Rows swapped in pairs by one turn or mirror: which row each one swaps with
Q_119: -52 2 20 1 -10 -3 12 23 1 6 -22 41 10 8 -34 1 -17 -3 12 -16 5 1
Q_392: -37 -1 12 1 -4 18 9 -15 13 28 -11 17 8 13 -20 12 -22 -19 -16 -24 -6 7
Q_746: -39 -1 9 -7 -11 21 8 -12 13 17 -10 13 12 9 -14 22 -26 -14 -17 -21 -5 -1
Q_341: -10 20 22 6 -12 25 4 4 -8 16 -10 36 -20 3 -17 14 -5 -3 -5 -30 1 -23
Q_810: -45 5 34 3 -6 3 11 4 0 -11 -21 31 4 2 -29 18 -4 -3 -6 -3 -2 -3
Q_352: -37 8 11 -12 -16 24 2 -10 5 4 -9 17 8 2 -17 20 -23 -16 -24 -24 -9 -4
Q_571: -44 -1 5 1 18 -7 24 16 3 8 -27 5 11 -4 -27 5 -11 -27 -16 -20 2 2
Q_459: -43 5 31 1 -10 3 10 4 4 -12 -19 30 -3 2 -29 19 -3 0 -4 -1 -5 -4
Q_190: -9 -9 17 -7 -6 8 5 26 14 9 -33 8 -4 0 -4 10 -7 -8 -11 -24 -3 -33
Q_951: -28 19 14 12 -1 -9 15 37 0 12 -14 13 4 10 -6 8 -3 14 -2 -23 30 -15
Q_286: -39 2 5 -3 21 -11 25 18 2 8 -29 5 13 1 -28 11 -10 -30 -12 -23 1 0
Q_445: -10 20 29 2 -12 19 6 21 -10 17 -2 27 -2 5 -28 12 -21 -11 -17 -39 6 -32
Q_921: -21 24 0 1 -18 -4 -12 0 -11 11 -16 -4 -1 10 1 22 -20 -14 -3 -33 17 -11
Q_256: -32 34 12 -12 -5 13 1 -7 -6 -4 -19 20 13 -2 -11 12 -21 -9 -20 -13 -15 -2
Q_111: -35 6 18 10 3 -8 20 35 -3 9 -14 11 -1 0 -3 17 -1 13 -5 -28 30 -19
Q_545: -45 2 7 -1 19 -9 28 13 -1 5 -26 4 11 -2 -27 2 -10 -29 -14 -24 0 3
Q_961: -36 9 17 10 -4 -11 25 35 -7 2 -9 16 -3 3 -5 23 2 14 -9 -31 22 -16
Q_413: -17 3 33 0 -13 16 11 8 -1 0 -6 34 2 9 -33 -9 -14 -21 -15 -31 -12 -7
Q_354: -46 1 28 1 -7 1 17 14 2 -2 -20 38 9 3 -37 6 -4 -4 2 -9 -2 -1
Q_206: -25 24 13 -4 3 -3 -3 26 -5 26 -10 20 7 17 5 -2 -36 -11 -12 -43 1 -19
Q_565: -28 13 20 11 1 -6 11 36 -7 14 -14 7 -1 12 -1 10 -1 12 -4 -25 29 -20
Q_452: -15 20 4 10 -12 22 9 8 -7 17 -12 38 -18 0 -19 15 5 -6 3 -29 7 -22
Q_580: -22 23 -10 5 -10 -4 -9 11 -12 18 -18 -3 -7 6 -7 17 -15 -14 3 -36 22 -15
Q_293: -10 -7 21 -2 -11 10 5 26 18 6 -25 12 -4 -8 -8 3 -9 -9 -12 -29 -2 -32
Q_40: -39 -1 11 3 27 -7 28 15 12 8 -19 11 2 3 -9 7 -6 -22 -23 -23 -8 -2
Q_90: -25 22 9 -6 -1 2 -2 28 -6 26 -9 22 6 21 7 -2 -33 -6 -8 -42 2 -17
Q_882: -11 -10 21 -6 -14 10 6 26 18 7 -26 16 -4 -2 -11 4 -8 -11 -15 -29 -4 -30
Q_435: -42 15 23 8 -4 -7 24 30 -16 -3 5 24 -3 -2 -14 27 -11 -4 -12 -41 10 -15
Q_233: -45 28 6 1 3 -11 6 7 -26 0 -14 20 0 2 -30 25 -26 -30 -1 -34 -4 -7
Q_608: -16 18 -2 9 -22 16 1 9 -6 15 -11 25 -17 -4 -15 22 3 -2 3 -34 15 -17
Q_906: -30 18 14 9 0 2 12 -3 -9 21 -5 31 3 16 -31 -12 -21 -28 1 -38 7 4
Q_485: -34 16 18 1 21 -5 19 17 4 9 -15 14 -1 6 12 7 -16 -16 -25 -33 -19 -10
Q_139: -23 20 -11 3 -13 -5 -5 10 -7 20 -19 -3 -2 9 -6 23 -15 -15 -1 -40 21 -8
Q_12: -31 17 14 -5 14 -2 6 13 3 15 -8 15 -6 11 16 7 -25 -11 -23 -40 -12 -22
Q_359: -49 31 7 3 -1 -9 8 10 -25 5 -15 19 -4 3 -30 22 -28 -27 -2 -30 -4 -6
Q_368: -13 28 19 2 -17 5 -14 -2 -4 -10 -21 4 -2 6 -12 20 -16 -7 -19 -21 7 -20
Q_636: -49 5 28 3 -9 2 17 9 4 -10 -17 35 5 2 -36 11 -5 -2 -5 -5 0 -5
Q_588: -51 22 20 1 -5 -8 23 13 -24 -1 -1 32 -7 1 -19 23 -14 -11 -13 -44 0 -13
Q_323: -27 10 16 11 3 -6 13 36 -4 15 -18 12 0 8 -4 13 -1 15 -2 -20 29 -16
Q_251: -45 -2 11 2 27 -7 28 15 5 5 -26 11 7 -2 -14 5 -6 -25 -16 -22 1 -2
Q_517: -46 34 10 1 0 -13 6 11 -27 4 -14 24 0 3 -26 24 -25 -24 -3 -32 -3 -6
Q_230: -21 -3 8 1 -4 -2 -4 26 12 10 -41 -3 -3 2 -7 15 -14 -13 -1 -15 4 -27
Q_914: -27 26 11 0 -2 0 0 25 -3 28 -12 20 6 21 7 -4 -32 -5 -8 -43 3 -20
Q_355: -47 -1 22 2 -6 0 16 19 0 3 -20 38 9 11 -37 -3 -8 -3 11 -13 8 -2
Q_559: -22 -1 7 0 -1 -4 -8 29 10 14 -41 3 -8 2 -7 18 -18 -16 1 -18 -1 -26
Q_618: -43 4 15 8 2 9 13 -9 3 36 -11 22 7 26 -22 11 -21 -20 -2 -26 9 6
Q_174: -12 14 29 -3 -8 11 9 -2 -4 3 -11 32 8 12 -37 -11 -18 -17 -16 -38 -1 -7
Q_716: -14 -4 15 -1 -8 4 -3 29 18 10 -34 3 -4 -3 -5 13 -9 -9 -7 -18 0 -31
Q_438: -24 20 -19 7 -13 6 0 9 -4 15 -16 12 -7 -5 -7 19 -3 -10 9 -38 18 -13
Q_331: -35 19 6 10 5 -2 12 -2 -5 29 -7 28 4 22 -28 -3 -17 -19 2 -33 12 12
Q_116: -14 20 22 2 -22 7 -9 3 -2 -11 -19 3 -7 1 -5 23 -14 -2 -14 -16 -6 -18
Q_72: -42 16 10 4 2 0 9 -5 -9 29 -12 24 8 24 -27 -6 -21 -22 -1 -33 12 10

Q_139 pairs with -> Q_331
Q_392 pairs with -> Q_608
Q_174 pairs with -> Q_368
Q_230 pairs with -> Q_355
Q_636 pairs with -> Q_190
Q_452 pairs with -> Q_746
Q_111 pairs with -> Q_251

